Each row has a name. Each piece below is followed by the name of the row it came from, unless a question asks for something else. Each question is about the rows just above it. Some pieces are copies with a little noise. Places in a row count from 1.

(99): [159 166 138 172 120 145 175 156 167 142]
(105): [122 124 133  90 171 108 158 124 123 115]
(28): [120 166 172 159 138 149 150 164 134 130]
(53): [159 166 138 172 120 145 169 159 177 207]
(83): [159 166 138 172 120 145 169 158 177 115]
asked: [159 166 138 172 120 145 175 156 167 142] => (99)
asked: [159 166 138 172 120 145 169 159 177 207] => (53)
asked: [158 166 138 172 120 146 175 156 167 142] => (99)

(75): [ 86  83  42 100 132 197 157  57 124 136 120 124 112 141 182 107 118 123
 125 211 145 138 151 131 126 162 203 148 131 160 136 119 177 119 134  84
 146 117 187 117 142 136 128 123]
(26): [123 115 106 140 157  86 170  96 156 137 124 151 144  92 136 145 174  98
 136 122 137 123 146 166 106 151 180  91 112 100 102 163 148 139  66 165
 101 101  98 149  96 136 134 109]
(47): [ 92 113 154 138 137 134 186 127 148 160 151 118 121 167 152 173 139 154
 125 185 153  79  75 138 111 164 127 129 145 112  77 141 134 132 120 169
  91 138 172 146  86 162  98  89]
Where do [123 115 106 140 157  86 170  96 156 137 124 151 144  92 136 145 174  98
 136 122 137 123 146 166 106 151 180  91 112 100 102 163 148 139  66 165
 101 101  98 149  96 136 134 109] appear? => (26)
asked: [123 114 106 139 158  87 171  96 155 137 124 151 144  91 137 145 173  99
 136 121 137 122 146 167 106 151 181  91 112  99 101 164 147 140  67 165
 101 101  98 148  96 137 134 109] => (26)
asked: [ 86  83  42  99 133 196 156  56 122 134 120 123 115 140 183 107 118 124
 124 212 146 137 152 130 127 162 203 150 130 159 137 118 175 119 135  82
 144 119 186 117 142 134 127 121] => (75)
asked: [ 86  83  42 100 132 197 157  57 124 136 120 124 112 141 182 107 118 123
 125 211 145 138 151 131 126 162 203 148 131 160 136 119 177 119 134  84
 146 117 187 117 142 136 128 123] => (75)

(109): [ 39 121  91 117  90 134 143 106 141 113 151 146  80]
(93): [ 39 122  86 116  92 138 141 108 139 114 147 135  91]
(33): [117 117 152  90 115  72  84 160 150 179 164  99 125]
(65): [119 113 145  86 117 103  87 163 159 165 165  93 128]
(36): [122 120 145  88 101  78  89 167 160 173 161 101 116]
(130): [133 145 104 135 137 197 164  88  87  82  86 149 135]
Shared by (33) and (36): => [160]
Row and place of [104] in the named rows: => (130), 3

(6): [ 86 122 165 106 109 141 174  84]
(27): [152  50 151 160 142 131 124 208]
(22): [207 151  50  74 137  88 126 168]
(17): [151 207  47 124  83 123 136 170]
asked: [209 150  51  73 137  88 126 169] => (22)
asked: [153  51 150 157 143 131 123 206] => (27)
[151 207  47 124  83 123 136 170] is in which row? => (17)
Which row holds [151  50]? => (22)

(73): [140 147 148  76 117  55 144  95 145 185  83  86  95  80]
(134): [164 147  90 185  89 161  58 107 129  88 158 152 171 172]
(91): [148  50  98 168 193 143  51 122 115  89 190 140 169 174]
(29): [ 92  51 143 112  43 161 189 145 138 141  72 139  97 108]
(129): [148 114  98 168 193 143  51 122 115  89 190 140 169  88]
(12): [140 114  98 168 193 143  51 140 115 123 116 166 102 131]
[140 147 148  76 117  55 144  95 145 185  83  86  95  80] is in which row? => (73)
The row with [140 114  98 168 193 143  51 140 115 123 116 166 102 131] is => (12)
The one value in (91) and (134): => [89]
Which value is in both (73) and (12)? => [140]
The one value in (134) and (29): => [161]

(122): [ 96 184 180  95 203 105 177  75  89 184 132  98 109 135 218]
(81): [ 50 103 102 167  77  97 184 180  95 169 192 149 115 199  89]
(103): [176 129  84 163 184  72  65 181  68  97 165 219 153  92 102]
asked: [ 97 184 180  95] => (81)
asked: [129  84 163 184  72  65 181  68  97] => (103)

(87): [175 118 132 118 108]
(31): [175 114  80 119 168]
(67): [123  46 164 161 176]
(128): [ 46 168 119  80 114]
Where in the named rows is [176]? => (67), 5
The one value in (67) and (128): => [46]
asked: [168 119  80 114] => (128)
asked: [176 113  79 119 168] => (31)
asked: [176 116 130 119 106] => (87)
Where in the named rows is [132]? => (87), 3

(107): [157  85 159 165 104 143]
(55): [111 110 101  78 153 118]
(97): [ 99 119 163 205 110 133]
asked: [156  86 159 165 103 143] => (107)
asked: [163 205 110 133] => (97)
Where in the named rows is [153]? => (55), 5
asked: [112 108 101  78 155 119] => (55)
Where do [111 110] appear? => (55)
Where in the named rows is [111]? => (55), 1

(38): [116 126 120 144 153 103]
(9): [125 127 128 133 133 128]
(115): [176  99 198 206 136  63]
(152): [123 130 128 133 135 126]
(161): [123 128 124 130 133 133]
(66): [119 129 127 126 126 129]
(205): [113 129 136 124  98 117]
(180): [121 128 130 134 140 134]
(141): [119 129 124 129 128 135]
(186): [127 123 130 128 136 129]
(126): [120 129 128 128 132 130]
(61): [125 128 124 132 132 126]
The row with [123 130 128 133 135 126] is => (152)
asked: [125 128 124 132 132 126] => (61)
Row and place of [176] in the named rows: => (115), 1
asked: [119 129 127 126 126 129] => (66)
Where in the named rows is [121]? => (180), 1
asked: [116 126 122 145 153 103] => (38)
Which row holds [116 126 120 144 153 103]? => (38)

(116): [121 158  93 219  60  82 162 161 122]
(123): [219  60  82 164 129 110 139 120 107]
(45): [144 101 166 121 126 103 146 103 109]
asked: [143 100 167 120 126 103 147 102 110] => (45)
[219  60  82 162] is in which row? => (116)
Where in the named rows is [93]? => (116), 3
asked: [120 157  94 219  61  83 163 161 122] => (116)
[110 139 120 107] is in which row? => (123)
Where do [ 82 164 129 110 139 120 107] appear? => (123)

(16): [129 130 146 139 131 145 129 135 131 137 138 138 141 130 132 142 132 161
 134 141 129 131 130 155 130 135]
(114): [132 130 147 147 134 142 129 137 132 145 137 137 138 133 133 144 136 159
 135 139 129 131 131 145 134 144]
(57): [144 132 153 129 146 143 128 131 151 131 134 135 138 128 139 144 131 146
 148 137 144 148 147 145 142 144]
(125): [140 137 204 202 141 131 133 138 144 168 147 136 143 136 134 143 146 147
 131 137 141 142 140 132 167 142]
(88): [132 130 147 147 134 142 129 137 132 145 137 137 138 133 133 139 136 159
 135 139 129 131 131 148 134 136]
(15): [133 130 171 171 152 133 129 135 153 170 131 130 133 138 138 139 142 148
 147 138 144 138 147 133 142 152]
(14): [140 137 204 202 141 131 133 138 144 168 132 136 143 136 134 143 146 147
 131 137 141 142 140 132 146 142]
asked: [132 130 147 147 134 142 129 137 132 145 137 137 138 133 133 139 136 159
 135 139 129 131 131 148 134 136] => (88)
The row with [140 137 204 202 141 131 133 138 144 168 132 136 143 136 134 143 146 147
 131 137 141 142 140 132 146 142] is => (14)
asked: [129 130 146 139 131 145 129 135 131 137 138 138 141 130 132 142 132 161
 134 141 129 131 130 155 130 135] => (16)

(30): [184 167  87  74 150]
(144): [175 124 104 147 131]
(96): [172 144  69 104 149]
(171): [ 96 100 152 102  92]
(32): [175 124 104 102 131]
(60): [ 92 110 140  80  81]
(50): [115  77 144  66 169]
(108): [161 135 134 104 149]
(62): [100 157  99 194 178]
Which value is in both (171) and (32)? => [102]
Row and place of [140] in the named rows: => (60), 3
Row and place of [81] in the named rows: => (60), 5

(184): [141 129 103 105 111 141 123]
(72): [178 123 106 161 164 172  91]
(64): [107  46 101 175 131 210  71]
(35): [134 107  86 107 135 162  84]
(179): [106 106 161 164 178 101 123]
(10): [179 119  51  81  97  79 149]
(195): [133 129 103 105  80 141 123]
(149): [143  69  80 125 108 194  93]
(138): [125  92 100 132 120 179  94]
(198): [152 152  99  80  94 130 134]
Where in the named rows is [132]? => (138), 4
asked: [106 106 161 164 178] => (179)
asked: [134 129 103 105  80 142 123] => (195)
Where in the named rows is [175]? => (64), 4
Which value is in both (198) and (149)? => [80]
The one value in (198) and (195): => [80]

(127): [ 98 137 166 108 115 135 135 119 140 143 143 178 147 146  53 135  77 155
 168  90 160]
(49): [115 122 141 169 145 148 166 151 103  93 193 122 172 128  49 128 113 112
 180 167 119]
(136): [ 98 141 114 136 152 140 133  99 128 155 143 146  77 147  53 178 143 135
 142  96 127]
(80): [112 156 125 153 147 149 169 104 107 127 158 144 118 137  87 134 126 130
 148 135 123]
The row with [155 143 146  77 147  53 178 143 135] is => (136)
Where in the named rows is [156]? => (80), 2
asked: [ 98 137 166 108 115 135 135 119 140 143 143 178 147 146  53 135  77 155
 168  90 160] => (127)
asked: [153 147 149] => (80)

